128 stands for zero in the data rows.
Here are some numbered points:
186:201:255:117:105:195:100:83:135:123:160:188 0
182:141:125:106:107:208:197:128:135:83:129:133 1
109:78:117:125:154:85:97:137:139:158:117:149 2
183:110:182:109:171:196:181:23:70:46:153:167 3
78:123:169:112:121:102:117:133:92:163:121:212 4
125:185:110:135:121:159:119:150:161:149:132:108 5
162:152:139:95:121:161:166:142:100:117:130:91 6
149:130:255:82:130:81:98:168:92:157:137:140 7
123:207:202:118:131:155:56:173:89:146:158:77 8
122:101:138:138:94:88:151:110:94:116:176:146 9
138:174:101:155:127:171:93:145:195:75:109:160 10
154:113:192:105:60:163:46:161:111:33:146:223 11
136:167:190:119:173:116:119:191:116:164:54:107 12
102:130:171:110:150:118:127:180:55:145:77:138 13
Which three points above are nearest to each new point by angle? Their numbers follow each, nearest first.
126:146:132:124:164:187:107:151:100:134:156:99 -> 8 6 5
153:112:255:104:147:95:171:117:94:161:134:163 -> 7 4 0
179:66:136:148:150:171:171:85:80:96:178:114 -> 3 1 9
165:96:124:163:135:94:126:160:162:84:194:68 -> 9 10 6
156:106:255:106:143:83:183:120:87:179:135:161 -> 7 4 13
158:132:208:177:84:131:137:83:173:93:93:63 -> 0 1 3
133:141:162:108:98:116:122:75:144:135:133:129 -> 0 7 3
163:113:255:113:145:99:160:108:104:155:151:155 -> 7 0 4
165:123:162:122:150:176:148:65:91:70:144:152 -> 3 1 0
119:166:163:114:123:120:126:104:127:152:141:99 -> 8 0 7
141:144:142:128:169:139:150:93:178:109:48:156 -> 10 12 3
90:142:68:124:122:155:72:205:73:92:105:123 -> 13 8 10
192:58:145:148:146:157:194:66:72:108:179:117 -> 3 9 1
158:120:64:122:145:242:161:123:115:87:150:97 -> 1 6 3
111:94:177:118:154:73:201:102:123:199:129:178 -> 4 2 9
125:92:77:141:106:59:122:134:131:128:89:86 -> 2 9 13
127:96:121:152:115:76:92:149:128:116:111:132 -> 2 9 11
125:80:16:133:144:107:160:126:136:131:123:113 -> 2 9 1
111:116:95:174:110:108:128:83:165:134:163:143 -> 9 2 10
112:96:104:123:111:123:129:90:145:119:172:90 -> 9 3 2
162:115:198:119:67:158:61:133:128:47:137:211 -> 11 0 10
210:255:134:22:101:203:160:146:114:151:219:113 -> 6 1 0
103:106:146:106:147:169:100:94:91:100:134:101 -> 3 8 11
140:6:80:155:153:95:121:73:207:75:79:113 -> 2 10 3
141:149:142:131:175:178:91:148:102:154:180:78 -> 8 5 6
90:128:162:116:149:112:119:190:55:147:83:125 -> 13 12 7
